How far apart are the two rows of each pair, measured in a hidden way? 0 means very close, and 20 very far. Two or three weighted sums of its numbers give each row a place; it is the straight-line distance between the places.
np.array([17, -16, -17, 20, 21, 32, -17, -20, 24, 21])
np.array([-12, 47, 46, -26, -26, 49, -31, -42, 30, 36]) -> 9
np.array([33, -25, -24, 14, 13, -36, 46, 36, -47, -30])
np.array([-7, 53, 54, -35, -38, 37, -33, -41, 45, 36]) -> 5
np.array([-19, 41, 44, -18, -17, 30, -26, -42, 47, 31])
np.array([15, -18, -17, 25, 28, 2, -16, -3, 13, 18]) -> 5
np.array([36, -16, -19, 37, 38, -40, 40, 47, -42, -35])
np.array([27, -15, -14, 27, 24, -29, 35, 16, -37, -28]) -> 10
np.array([30, -18, -18, 40, 41, -32, 52, 42, -43, -31])
np.array([32, -14, -11, 36, 37, -36, 26, 41, -40, -36]) -> 3
np.array([-4, 40, 41, -22, -19, 35, -39, -38, 26, 40])
np.array([18, -31, -30, 35, 36, -22, 8, 19, -19, -22]) -> 7
np.array([-22, -4, -2, -35, -34, 17, -20, -18, 19, 25])
np.array([-45, 35, 37, -33, -31, 37, -38, -50, 26, 36]) -> 6
np.array([29, -34, -32, 19, 20, -33, 65, 29, -44, -48])
np.array([15, -37, -35, 36, 37, -27, 7, 12, -34, -9]) -> 6
np.array([35, -31, -31, 27, 28, -9, -2, 14, -14, -11])
np.array([-10, 60, 60, -29, -29, 36, -38, -41, 33, 33]) -> 6
np.array([46, -28, -28, 31, 30, -41, 41, 53, -37, -38])
np.array([-5, 48, 46, -33, -32, 42, -37, -49, 43, 41]) -> 8
np.array([-66, 6, 6, -51, -50, 44, -43, -30, 37, 25])
np.array([-47, 24, 27, -27, -26, 36, -34, -35, 30, 29]) -> 8
np.array([17, -40, -42, 26, 23, -2, -16, -8, 15, 17])
np.array([-49, 47, 45, -35, -39, 26, -19, -37, 29, 35]) -> 11
np.array([32, -35, -33, 30, 34, -47, 42, 32, -41, -54])
np.array([14, -7, -8, 37, 38, -20, 25, 34, -27, -37]) -> 10
np.array([26, -31, -32, 17, 15, -28, 22, 34, -41, -24])
np.array([22, -32, -33, 21, 21, -42, 35, 47, -53, -34]) -> 3
np.array([-79, 28, 28, -41, -40, 42, -36, -19, 29, 37])
np.array([19, -18, -16, 24, 20, -41, 39, 47, -37, -36]) -> 7
np.array([15, -22, -22, 27, 28, -37, 52, 43, -50, -32])
np.array([-22, 40, 39, -26, -25, 35, -23, -26, 42, 45]) -> 7
np.array([47, -24, -23, 15, 17, -43, 60, 34, -35, -45])
np.array([38, -22, -23, 28, 26, -27, 38, 27, -48, -50]) -> 6
np.array([-45, 29, 27, -40, -40, 32, -22, -16, 36, 17])
np.array([-3, 28, 28, -11, -10, -22, -40, -42, -9, 16]) -> 18
np.array([23, -23, -23, 35, 36, -37, 39, 41, -34, -39])
np.array([-33, 27, 26, -40, -38, 32, -23, -37, 35, 37]) -> 7
np.array([-58, 32, 32, -53, -54, 17, -15, -23, 21, 24])
np.array([-4, -6, -9, -1, -1, 26, -28, -25, 33, 23]) -> 9
np.array([-52, 19, 22, -53, -53, 6, 3, -10, 16, 6])
np.array([21, -30, -31, 22, 21, -38, 48, 29, -38, -45]) -> 3
np.array([-44, 52, 51, -26, -27, 37, -34, -52, 32, 37])
np.array([19, -41, -40, 34, 32, -29, 24, 24, -41, -27]) -> 3
np.array([28, -27, -25, 25, 24, -48, 36, 40, -56, -48])
np.array([39, -34, -33, 29, 30, -38, 43, 51, -26, -39]) -> 11
np.array([-9, 0, 1, 4, 5, -10, 11, 12, -19, -18])
np.array([-64, 21, 21, -40, -40, 10, 3, -6, 25, 4]) -> 8
np.array([20, -46, -44, 12, 15, 1, -21, -1, 12, 11])
np.array([-17, 46, 47, -15, -13, 33, -18, -19, 43, 43]) -> 16
np.array([30, -47, -46, 32, 33, -11, -17, 1, -16, 2])
np.array([-6, 46, 48, -22, -21, 41, -32, -37, 40, 34]) -> 7
np.array([21, -20, -20, 28, 30, -36, 42, 36, -43, -42])
np.array([-20, 38, 38, -27, -26, 40, -21, -44, 26, 43]) -> 3
np.array([9, -35, -33, 38, 35, -5, -11, 9, -1, 0])
np.array([27, -23, -24, 36, 37, -20, 17, 23, -39, -27]) -> 8
np.array([18, -44, -43, 21, 22, 3, -18, -2, 15, 9])
np.array([36, -30, -30, 40, 41, -10, 29, 47, -23, -31]) -> 15
np.array([30, -34, -32, 31, 31, -37, 51, 21, -49, -53])
np.array([-9, 15, 17, -16, -14, -19, -47, -29, -6, 18]) -> 9
np.array([27, -23, -21, 15, 15, -43, 45, 42, -46, -40])
np.array([28, -26, -25, 37, 37, -44, 51, 23, -41, -51]) -> 8
np.array([-20, -4, -5, -19, -18, 20, -27, -37, 33, 27])
np.array([-33, 2, 0, -47, -45, 40, -30, -25, 30, 22]) -> 10
np.array([-51, 26, 24, -55, -57, 23, -17, -24, 37, 22])
np.array([26, -24, -25, 31, 31, -43, 41, 48, -36, -27]) -> 15
np.array([38, -13, -12, 32, 32, -29, -20, -6, -34, -1])
np.array([27, 11, 12, 31, 31, -31, -27, -32, -28, 7]) -> 8
np.array([23, -23, -23, 20, 22, -45, 48, 35, -43, -53])
np.array([27, -8, -7, 44, 43, -22, -36, -25, -16, 12]) -> 7
np.array([-43, 11, 8, -26, -25, -15, 19, 15, -23, -18])
np.array([40, -27, -26, 25, 24, -25, 24, 31, -30, -39]) -> 10
np.array([38, -30, -32, 43, 42, 3, -8, -1, 7, 6])
np.array([-7, 57, 56, -9, -13, 46, -38, -28, 40, 33]) -> 10
np.array([-62, 25, 28, -29, -30, 31, -22, -22, 41, 25])
np.array([-46, 27, 25, -41, -39, 34, -21, -33, 28, 22]) -> 5
np.array([17, -8, -10, 16, 16, 18, 11, 21, 18, -7])
np.array([21, -44, -46, 31, 31, -3, -13, 4, 5, 5]) -> 11
np.array([-13, 31, 31, -25, -25, 28, -38, -25, 26, 46])
np.array([31, -24, -24, 27, 27, -57, 42, 35, -41, -39]) -> 10
np.array([-50, 13, 12, -39, -41, -8, 14, 7, -15, -13])
np.array([25, -10, -9, 22, 23, -30, 24, 33, -32, -44]) -> 8
np.array([-20, 38, 39, -19, -20, 49, -38, -39, 37, 53])
np.array([36, -26, -26, 28, 29, -52, 56, 37, -56, -60]) -> 10
np.array([21, -34, -35, 38, 40, -9, -14, 7, -10, -2])
np.array([-5, 43, 44, -22, -24, 44, -28, -36, 29, 48]) -> 11
np.array([17, -37, -37, 20, 20, 2, -17, -1, 16, 10])
np.array([-8, 51, 50, -21, -24, 27, -38, -41, 27, 39]) -> 14
np.array([37, -26, -24, 20, 18, -29, 12, 25, -37, -21])
np.array([-5, 37, 37, -26, -32, 45, -36, -27, 32, 54]) -> 9
np.array([20, -36, -38, 33, 29, 10, -13, -7, 18, 8])
np.array([-6, 48, 47, -32, -34, 40, -23, -32, 35, 34]) -> 12
np.array([-3, 40, 38, -26, -25, 31, -42, -31, 25, 37])
np.array([33, -25, -26, 36, 35, -36, 34, 40, -31, -26]) -> 6
np.array([-3, 47, 45, -38, -36, 50, -30, -42, 36, 40])
np.array([24, -30, -29, 42, 39, -4, -18, 4, 2, 3]) -> 10
np.array([-37, 17, 18, -26, -26, -4, 12, 5, -15, -13])
np.array([-52, 22, 21, -38, -39, 31, -29, -20, 39, 41]) -> 9
np.array([-25, 47, 46, -30, -30, 19, -39, -37, 27, 37])
np.array([-31, 28, 31, -38, -36, 45, -40, -46, 34, 47]) -> 9
np.array([23, -32, -30, 24, 23, -32, 46, 31, -36, -39])
np.array([32, -38, -36, 28, 30, 10, -23, -12, 19, 22]) -> 10
np.array([-60, 21, 21, -64, -65, 26, -32, -19, 22, 35])
np.array([-13, 4, 4, 4, 4, -25, 29, 28, -13, -34]) -> 6
np.array([34, -18, -18, 32, 32, -35, 39, 43, -39, -28])
np.array([8, -3, -4, 29, 28, -23, 30, 25, -42, -29]) -> 6
np.array([-19, 43, 42, -16, -17, 50, -33, -33, 31, 46])
np.array([-58, 15, 16, -30, -30, -7, 19, 12, -19, -19]) -> 13
np.array([-15, 49, 51, -32, -34, 30, -25, -39, 42, 35])
np.array([-6, 59, 59, -32, -32, 25, -35, -31, 27, 33]) -> 6
np.array([-6, 37, 36, -24, -25, 54, -30, -34, 33, 30])
np.array([28, -32, -30, 17, 19, -41, 37, 36, -32, -36]) -> 11
np.array([-39, 32, 31, -51, -50, 27, -16, -28, 33, 21])
np.array([-4, 40, 38, -18, -19, 46, -42, -48, 45, 35]) -> 4
np.array([16, -47, -43, 20, 18, -10, -8, 11, -16, -4])
np.array([32, -26, -26, 19, 19, -29, 27, 46, -34, -53]) -> 5
np.array([23, -37, -34, 21, 20, 3, -24, -3, 16, 8])
np.array([-23, 26, 26, -24, -25, 49, -29, -36, 32, 26]) -> 9
np.array([31, -18, -21, 36, 36, -23, 17, 22, -8, -28])
np.array([27, 4, -1, 24, 25, -25, -30, -27, -31, 4]) -> 14
np.array([28, -33, -33, 13, 12, -26, 47, 39, -36, -41])
np.array([-30, 42, 41, -32, -32, 45, -23, -38, 32, 32]) -> 1
np.array([-29, 48, 49, -27, -28, 41, -35, -28, 30, 35])
np.array([20, -15, -15, 32, 32, -27, 41, 40, -44, -35]) -> 4
np.array([-31, 8, 8, -71, -71, 34, -34, -21, 45, 33])
np.array([-14, 36, 34, -22, -19, 44, -46, -42, 27, 22]) -> 8
np.array([33, -36, -36, 17, 17, -40, 53, 29, -49, -45])
np.array([30, -38, -39, 25, 24, -43, 40, 44, -44, -51]) -> 4
np.array([18, -32, -31, 30, 29, -22, 37, 32, -34, -49])
np.array([-19, 48, 47, -27, -26, 42, -42, -33, 32, 40]) -> 8
np.array([23, -42, -40, 32, 32, 4, -20, -3, 15, 14])
np.array([-6, 37, 38, -23, -20, 39, -40, -57, 28, 21]) -> 13
np.array([-5, 53, 52, -23, -22, 36, -32, -37, 34, 41])
np.array([39, -19, -19, 28, 31, -47, 42, 40, -30, -45]) -> 6
np.array([22, -42, -43, 23, 25, -44, 40, 28, -48, -34])
np.array([-52, 11, 14, -38, -38, -4, 16, 7, -12, -15]) -> 4
np.array([19, -19, -20, 31, 29, -46, 48, 34, -31, -74])
np.array([24, -26, -27, 34, 33, -30, 16, 15, -32, -15]) -> 9
np.array([10, -2, -2, 21, 23, -38, 31, 36, -24, -49])
np.array([-83, 19, 17, -51, -52, 24, -23, -9, 22, 29]) -> 2
np.array([31, -18, -17, 26, 24, -52, 44, 50, -27, -44])
np.array([23, -19, -17, 12, 12, -52, 48, 48, -35, -41]) -> 3
np.array([-5, -4, -4, 6, 5, -9, 11, 7, -15, -10])
np.array([-42, 36, 35, -42, -43, 25, -40, -34, 34, 41]) -> 3
np.array([21, -5, -3, 40, 39, -33, 21, 37, -29, -42])
np.array([-48, 16, 16, -26, -27, 47, -28, -28, 42, 36]) -> 10
np.array([-37, 17, 18, -52, -53, 9, 6, -6, 5, 4])
np.array([-45, 8, 9, -48, -48, 23, -24, -34, 21, 29]) -> 6
np.array([32, -16, -16, 39, 38, -27, 29, 34, -30, -42])
np.array([27, -33, -34, 18, 17, -27, 35, 36, -33, -38]) -> 4
np.array([-8, -4, -4, -12, -12, 16, -13, -15, 22, 16])
np.array([-47, 39, 40, -40, -40, 26, -25, -24, 24, 38]) -> 9
np.array([25, -31, -32, 27, 28, -27, 33, 56, -36, -33])
np.array([31, -23, -24, 25, 24, -32, 27, 47, -40, -38]) -> 4
np.array([-6, 53, 52, -26, -27, 42, -42, -28, 37, 34])
np.array([-69, 30, 33, -62, -61, 20, -12, -16, 14, 20]) -> 12
np.array([13, -45, -46, 27, 27, 2, -22, -2, 10, 13])
np.array([25, -20, -18, 40, 39, -19, -2, 15, -18, -7]) -> 10
np.array([34, -23, -24, 13, 11, -29, 56, 42, -42, -32])
np.array([19, -50, -50, 21, 22, 3, -22, -3, 12, 14]) -> 16
np.array([-8, 51, 50, -20, -22, 29, -39, -28, 35, 41])
np.array([-15, 37, 36, -30, -29, 36, -21, -44, 28, 26]) -> 12
np.array([8, -4, -3, 29, 31, -25, 24, 32, -29, -35])
np.array([30, -13, -15, 37, 37, -52, 48, 43, -36, -26]) -> 9
np.array([12, -43, -47, 33, 32, -32, 20, 28, -42, -24])
np.array([-71, 25, 27, -20, -18, 41, -27, -47, 32, 29]) -> 8
np.array([-62, 35, 37, -28, -29, 40, -22, -30, 39, 30])
np.array([-14, 39, 38, -28, -31, 37, -35, -49, 34, 36]) -> 3
np.array([23, -23, -25, 30, 31, -36, 45, 56, -35, -28])
np.array([-73, 22, 20, -52, -54, 21, -1, -10, 24, 11]) -> 16
np.array([-16, 52, 52, -19, -17, 38, -44, -27, 40, 43])
np.array([29, -16, -15, 30, 31, -50, 42, 49, -46, -53]) -> 7
np.array([-7, 50, 50, -24, -26, 27, -19, -24, 30, 33])
np.array([27, -37, -38, 17, 18, -42, 50, 20, -50, -41]) -> 14
np.array([34, -27, -26, 15, 15, -38, 56, 35, -38, -53])
np.array([-6, 57, 60, -24, -20, 35, -28, -33, 42, 33]) -> 8
np.array([25, -17, -19, 28, 30, -35, 53, 35, -52, -48])
np.array([-46, 31, 34, -37, -39, 35, -22, -28, 33, 22]) -> 8
np.array([20, -27, -25, 18, 18, -61, 24, 56, -38, -54])
np.array([30, -20, -20, 24, 24, -24, 54, 45, -35, -30]) -> 12
np.array([9, -20, -19, 15, 15, 25, -22, -29, 28, 25])
np.array([-6, 58, 56, -34, -35, 26, -31, -37, 38, 51]) -> 15
np.array([-64, 32, 31, -53, -51, 27, -39, -57, 31, 47])
np.array([-17, 41, 42, -33, -32, 29, -38, -41, 34, 26]) -> 10
np.array([-57, 16, 15, -53, -54, 4, 6, -2, 7, -4])
np.array([-5, 61, 62, -32, -31, 37, -43, -32, 36, 34]) -> 13
np.array([24, -48, -50, 19, 18, -37, 23, 34, -39, -30])
np.array([-33, 6, 6, -42, -44, 10, -4, -10, 16, 13]) -> 3
np.array([-49, 31, 31, -43, -46, 36, -13, -21, 24, 30])
np.array([29, -41, -42, 34, 34, -43, 48, 50, -50, -43]) -> 4
np.array([-50, 16, 15, -51, -49, -5, 16, 6, -9, -12])
np.array([-6, 42, 43, -38, -38, 36, -49, -35, 40, 40]) -> 10
np.array([-8, 38, 37, -27, -25, 51, -50, -34, 36, 38])
np.array([36, -23, -24, 40, 39, -44, 27, 29, -51, -26]) -> 14
